[[129 127 134 140]
 [103 125 126 121]
 [110 126 125 130]] ==> 126

[[120 140 120 120 151]
 [149 134 115 112 116]
 [151 108 125 125 111]] ==> 108

[[146 121 115 119 120 125]
 [125 137 129 123 153 132]
 [142 133 137 149 108 117]] ==> 133

[[124 130 121 133 104 128 133]
 [127 127 122 139 145 126 126]
 [138 131 120 130 109 127 108]] ==> 131

[[ 98 140 124 114]
 [121 146 131 138]
 [137 118 131 140]] ==> 118

[[130 127 122 125 128 136]
 [133 124 107 120 127 154]
 [128 126 130 129 130 126]] ==> 126

[[116 122 119 151]
 [113 118 135 138]
 [108 115 124 148]] ==> 115

[[146 102 125 107]
 [147 138 154 127]
 [122 143 157 125]] ==> 143
---
[[135 149 128 124 117 120 115 130 128 133 128 124]
 [155 125 129 125 135 109 131 130 130 140 150 130]
 [120 114 112 123 153 130 114 132 120 121 125 112]
 [127 133 134 128 118 114 134 127 153 123 121 128]
 [120 127 120 126 139 142 117 135 128 131 112 132]
 [126 137 126 124 148 132 118 131 132 124 124 136]
 [120 122 135 131 125 120 117 114 122 138 117 126]
 [125 121 117 132 133 127 133 133 124 127 114 125]] -> 114

[[126 124 102 113 113 116 139 118 122 121 115 121 127 112 123]
 [120 134 131 128 124 138 124 144 137 134 129 133 119 124 142]
 [130 142 119 128 127 136 132 128 132 136 134 148 128 128 118]
 [136 132 121 127 131 125 134 122 128 123 122 123 127 124 128]
 [128 121 132 123 130 128 127 141 137 122 128 131 124 122 134]
 [132 128 129 128 131 134 124 121 117 140 134 131 125 134 130]] -> 134

[[112 124 132 149 111 132 131 132 135 147 132 146 110 111]
 [119 127 128 137 119 128 133 133 134 136 133 135 118 118]
 [140 144 110 102 141 111 137 135 136 102 135 103 141 141]
 [124 131 124 129 124 124 134 134 135 128 133 128 124 124]
 [125 126 129 126 126 129 135 134 130 124 134 125 125 126]
 [131 142 113 118 132 113 134 134 140 117 134 117 132 132]] -> 132

[[120 138 120 121 130 127 138 136 146 126 131 110]
 [134 137 135 132 114 128 129 114 123 133 124 110]
 [134 139 124 134 121 124 137 114 121 131 122 122]
 [127 121 121 138 127 121 129 127 149 133 116 135]
 [119 125 127 122 126 135 124 138 125 126 131 115]
 [108 123 120 142 119 121 132 134 124 144 125 132]
 [108 132 129 142 120 129 124 137 121 136 125 138]
 [123 140 132 136 114 135 129 127 128 128 116 114]
 [128 129 135 118 131 133 137 132 149 144 125 127]
 [117 121 130 118 131 135 138 136 134 139 128 138]] -> 128

[[141  99 125 121 135 137 119 147]
 [119 145 107 107 128 123 146 139]
 [124 141 102 112 128 124 146 144]
 [133 108 144 134 118 141 110 110]
 [117 144 136 146 127 109 134 104]
 [145 109 111 121 118 140 134 148]
 [100 148 116 126 125 113 132 137]
 [114 142 111 119 127 112 133 150]
 [128 101 144 128 135 148 111 127]] -> 111

[[140 121 129 141 110 150 105 105 130 154 124 115]
 [129 125 113 143 135 110 118 118 126 124 136 126]
 [123 129 113 149 106 152 118 118 129 133 143 128]
 [110 119 120 151 105 157 121 121 130 130 145 108]
 [135 127 107 142 131 125 122 122 130 127 129 114]
 [136 124 138 121 134 115 138 138 120 124 126 137]
 [141 124 131 115 121 125 138 138 129 119 131 135]
 [123 120 110 126 125 123 107 107 124 155 108 126]
 [135 116 141 111 124 120 119 119 122 127 123 121]] -> 123

[[137 134 131 126 131 132 126 129 128 137 135 134 135 121 130 123]
 [140 136 130 130 130 139 123 131 123 139 132 145 132 117 128 128]
 [112 111 113 128 127 127 131 112 117 114 114 125 119 150 131 129]
 [120 117 119 116 137 129 113 109 127 126 135 123 137 137 137 118]
 [140 138 135 128 126 129 129 135 129 138 132 136 131 118 125 127]
 [117 116 116 127 128 147 120 124 119 118 118 139 119 138 131 133]
 [119 122 125 129 130 142 120 134 133 120 127 131 124 135 131 137]
 [128 133 134 128 115 124 140 152 132 122 115 125 113 128 116 137]
 [136 134 132 134 130 127 132 130 128 135 132 133 132 121 128 128]
 [138 135 131 126 129 132 128 128 125 137 132 137 133 121 128 124]
 [126 130 129 143 118 115 149 131 124 123 114 123 115 126 118 133]] -> 118
---
[[127 148 129 129 111 127]
 [128 128 128 128 127 128]
 [113 131 125 126 134 152]] → 131

[[117 145 147 134 114]
 [120 103 138 138 118]
 [121 102 140 136 119]] → 102

[[105 120 142 112 135 125 129]
 [118 128 149 123 148 123 142]
 [131 129 116 137 134 136 133]] → 129

[[116 152 135 136 104 113 124]
 [115 142 129 138 138 142 112]
 [121 129 149 136 121 133 124]] → 129

[[122 126 142 122]
 [128 131 125 124]
 [ 99 118 106 138]] → 118

[[123 136 127 122 143]
 [127 150 126 132 150]
 [119 141 134 131 145]] → 141

[[139 137 149 152]
 [147 136 138 148]
 [137 136 133 134]] → 136

[[126 151 146 137]
 [130 140 125 117]
 [126 131 125 122]] → 131

[[129 128 122 129 126]
 [121 132 132 152 131]
 [137 128 132 133 121]] → 128
---
[122 154 125 120 129 148]	154, 120

[125 141 134 108 151]	151, 108

[[154 118 147 145 127]
 [128 136 122 114 139]
 [128 140 122 126 139]]	154, 114

[[113 154 125 149 148]
 [130 125 152 128 123]]	154, 113

[134 102 116 129]	134, 102

[115 101 136 143 110 139]	143, 101
---
[[135  99 126 139 126 129 135]
 [118 112 120 123 128 125 126]
 [137 134 121 133 131 131 140]] value 120

[[129 123 123 121 108 121 132]
 [131 130 107 111 141 125 153]] value 123

[[108 112 120 105]
 [117 110 120 105]
 [127 108 121 102]] value 120

[[112 112 151 118 126 121 120]
 [129 129 128 131 116 122 131]
 [124 124 136 113 132 130 124]] value 128

[[108 111 122 132 120 142]
 [154 106 117 131 130 126]] value 122

[[118 107 149 131 136]
 [129 126 138 130 121]] value 149
---
[[118, 116, 117, 120, 124, 147], [152, 111, 123, 126, 130, 127], [123, 116, 130, 126, 125, 121]] >> 130
[114, 151, 120, 98, 139, 124, 99] >> 120
[132, 158, 126, 134, 121, 131] >> 126
[104, 140, 143, 146] >> 143
[143, 128, 150, 145, 137, 121, 141] >> 150
[[134, 133, 118, 103, 114], [137, 152, 115, 118, 126], [125, 118, 115, 106, 108]] >> 115
[108, 137, 110, 157] >> 110
[102, 128, 146, 142] >> 146
[131, 136, 144, 142, 105, 135, 147] >> 144
---
[[128, 128, 129, 146], [150, 142, 129, 128], [131, 153, 139, 128]] | 139
[111, 115, 101, 136, 105, 118, 122] | 118
[[117, 100, 110, 109, 138, 104], [127, 131, 135, 127, 117, 134]] | 117
[125, 137, 144, 105, 139, 107] | 139
[[136, 150, 126, 141, 115, 141, 137], [140, 130, 110, 142, 138, 120, 135], [118, 126, 148, 108, 115, 138, 130]] | 138
[110, 99, 111, 140] | 111
[[112, 131, 146, 133, 145], [105, 122, 115, 140, 116], [138, 128, 130, 131, 134]] | 131
[128, 135, 151, 154, 140] | 154
---
[134 129 111 151 139 127 139] out 134
[152 115 126 119 121 120 127] out 152
[125 148 150 145] out 125
[143 100 131 122] out 143
[140 128 120 107 121 100] out 140
[132 144 113 142 153 126 127] out 132
[ 99 137 146 143] out 99
[146 134 104 128 117] out 146
[153 143 139 158] out 153
[138 111 114 102 157] out 138
---
[[117 113 146 132 149]
 [120 110 141 133 118]]: 141

[[138 120 131 137 127 157]
 [126 138 120 127 130 115]]: 120

[[127 100 128 127 118]
 [120 121 116 136 130]]: 116

[[128 138 147 154 157]
 [151 143 133 123 113]]: 133

[[123 125 126 111 123 123 117]
 [141 115 114 105 111 138 115]]: 114

[[126 127 116 124 120 135 119]
 [138 130 115 125 115 107 115]]: 115

[[154 107 129 149 115 126 140]
 [114 127 131 129 157 147 113]]: 131
---
[[144 137 151 144]
 [127 147 120 139]
 [128 153 130 143]] -> 130

[[152 120 132 106 125]
 [104 122 123 148 134]
 [120 115 148 124 151]] -> 124

[[141 116 136 116 135]
 [128 124 126 132 108]
 [113 155 129 127 100]] -> 127

[[116 124 119 135 131]
 [153 127 145 124 115]
 [116 130 121 136 139]] -> 136

[[154 133 135 143]
 [121 131 154 103]
 [109 134 123 103]] -> 123

[[105 128 102 133]
 [121 131 120 126]
 [142 129 144 134]] -> 144

[[142  99 103 120 150 124]
 [120 129 124 126 129 125]
 [127 127 128 129 130 129]] -> 130

[[130 137 123 108 148 140 109]
 [130 136 131 105 128 155 127]
 [130 129 134 120 122 152 103]] -> 152
